In the rows, 128 means zero.
Each path below is one point turned by a fixed rotation once a step. After each direction that follows a path, write how fast that rotation turns it, in degrees a step (0 if it stays still).
Each turn is a multiple of 5 degrees from 10 to 175, or 0.
Each row of a path follows its step; steps can be skipped.
Rotation 1:
step 0: [135 113 124 127 131 139 125 130 119 122 127 123 120 131 130 127 125 129
 130 134 129 135 130 131 121 130 134 123 130 128 137 127]
step 1: [136 132 132 120 135 132 129 127 127 123 126 128 132 127 127 128 123 138
 139 120 119 127 136 118 136 131 130 135 126 128 123 125]
step 2: [133 122 125 119 121 120 128 139 130 123 125 134 127 124 136 118 136 126
 127 136 136 125 130 123 126 131 131 128 125 126 123 134]
step 3: [134 125 132 133 125 137 136 125 126 136 126 129 132 129 135 126 140 127
 135 126 123 127 125 124 129 115 133 126 123 128 137 125]
step 4: [122 127 138 128 131 124 135 124 131 124 121 132 133 136 127 128 124 137
 123 138 129 125 134 135 131 120 131 135 127 125 119 134]
step 5: [126 132 128 126 127 119 124 133 120 140 136 137 132 134 134 129 133 121
 125 135 127 126 128 130 131 131 131 126 132 129 129 115]
step 6: [127 124 124 126 129 136 130 131 124 125 134 120 138 121 118 132 127 131
 122 138 125 124 122 130 125 115 123 128 132 128 133 125]
step 7: [115 134 132 119 118 126 123 126 122 126 126 121 127 133 130 131 120 132
 129 126 118 135 124 126 132 132 134 128 134 123 125 130]
step 8: [132 133 128 121 126 115 127 130 134 127 134 127 127 119 130 134 134 126
 131 128 131 130 123 128 127 128 112 130 123 118 127 123]
step 9: [125 118 131 126 119 132 125 130 129 131 120 118 122 138 129 131 130 127
 129 127 129 127 127 130 120 125 119 121 127 134 140 132]
step 10: [134 132 142 127 134 125 130 123 129 122 135 128 118 132 127 135 124 130
 132 118 123 131 130 133 130 124 130 139 131 133 126 128]
step 11: [131 128 123 120 130 123 122 132 131 127 135 129 135 132 137 122 126 123
 123 127 132 123 135 131 120 135 119 128 125 139 121 133]
Speeds:
[129 127 127 129 126 129 126 128 129 127 124 126 133 127 127 127 127 128
 126 128 130 127 130 129 128 127 124 134 127 128 126 128] | 155
[126 130 132 126 130 128 131 130 126 131 127 129 127 126 128 127 124 128
 127 127 128 132 130 127 130 128 127 130 129 128 127 131] | 120
[125 129 129 131 127 129 129 128 128 130 129 131 131 126 129 126 128 127
 125 130 127 125 129 131 130 125 131 126 128 129 126 127] | 40
[128 129 128 130 127 124 133 128 129 129 124 125 128 129 130 130 128 128
 127 126 130 129 128 128 127 127 129 127 124 125 129 127] | 70
Rotation 2:
step 0: [130 127 123 126 129 124 126 138 134 128 128 122 123 134 125 127 130 132
 130 115 131 125 133 121 131 127 124 124 138 123 125 120]
step 1: [130 128 127 129 120 130 132 133 133 123 130 133 133 139 134 138 131 136
 128 127 129 122 135 125 124 128 132 126 125 118 124 128]
step 2: [125 118 122 120 128 128 131 132 126 128 131 130 132 128 132 133 126 136
 125 132 130 138 128 127 130 131 129 125 134 122 122 114]
step 3: [133 126 126 120 125 128 122 131 128 129 127 128 130 135 132 131 123 123
 127 122 128 125 127 121 132 145 124 126 127 118 132 124]
step 4: [127 119 121 117 120 126 133 128 129 127 127 129 122 139 130 131 131 124
 128 126 135 130 132 135 126 129 120 124 124 129 123 130]
step 5: [120 126 125 128 125 120 129 134 133 121 133 116 130 129 130 122 129 130
 121 123 131 122 131 129 129 134 122 125 130 122 123 119]
step 6: [129 129 121 123 120 128 127 129 134 117 121 126 123 129 131 132 119 137
 129 125 130 128 132 123 126 128 130 127 120 117 127 128]
step 7: [128 124 122 125 123 131 129 135 126 127 133 138 123 128 127 126 122 134
 125 125 137 130 130 136 130 131 129 125 139 118 125 125]
step 8: [126 125 135 129 127 130 125 130 133 123 126 132 132 138 133 123 127 134
 122 128 126 134 130 130 130 143 121 126 126 119 131 128]
step 9: [126 125 125 115 134 127 130 130 128 123 120 130 121 134 126 127 131 127
 123 129 138 133 132 125 134 125 123 121 125 122 131 123]
step 10: [125 131 126 129 126 121 125 134 128 124 135 122 125 137 125 134 129 132
 126 125 134 121 134 130 141 133 124 125 131 122 130 131]
step 11: [130 125 127 124 127 124 135 132 141 123 128 129 122 132 122 135 129 143
 126 126 126 132 134 127 125 132 127 124 124 127 125 127]
Speeds:
[128 128 128 129 129 130 129 129 129 126 131 127 129 125 129 127 128 125
 132 130 129 130 129 127 127 128 129 132 129 133 132 130] | 0
[130 129 126 127 127 125 130 127 127 130 129 128 127 125 126 130 125 131
 129 127 129 130 126 128 132 133 131 130 127 129 128 130] | 90
[129 128 129 130 128 128 124 128 131 127 131 126 128 131 127 127 129 128
 126 127 126 128 125 124 127 131 130 129 126 127 128 131] | 145
[128 129 128 127 129 126 126 127 127 124 125 127 128 125 131 128 128 129
 127 129 130 129 124 125 130 127 127 128 127 129 130 123] | 110
[126 128 128 131 124 128 128 130 129 127 127 131 130 125 128 127 128 132
 131 125 128 128 128 126 126 126 130 126 129 127 127 129] | 65
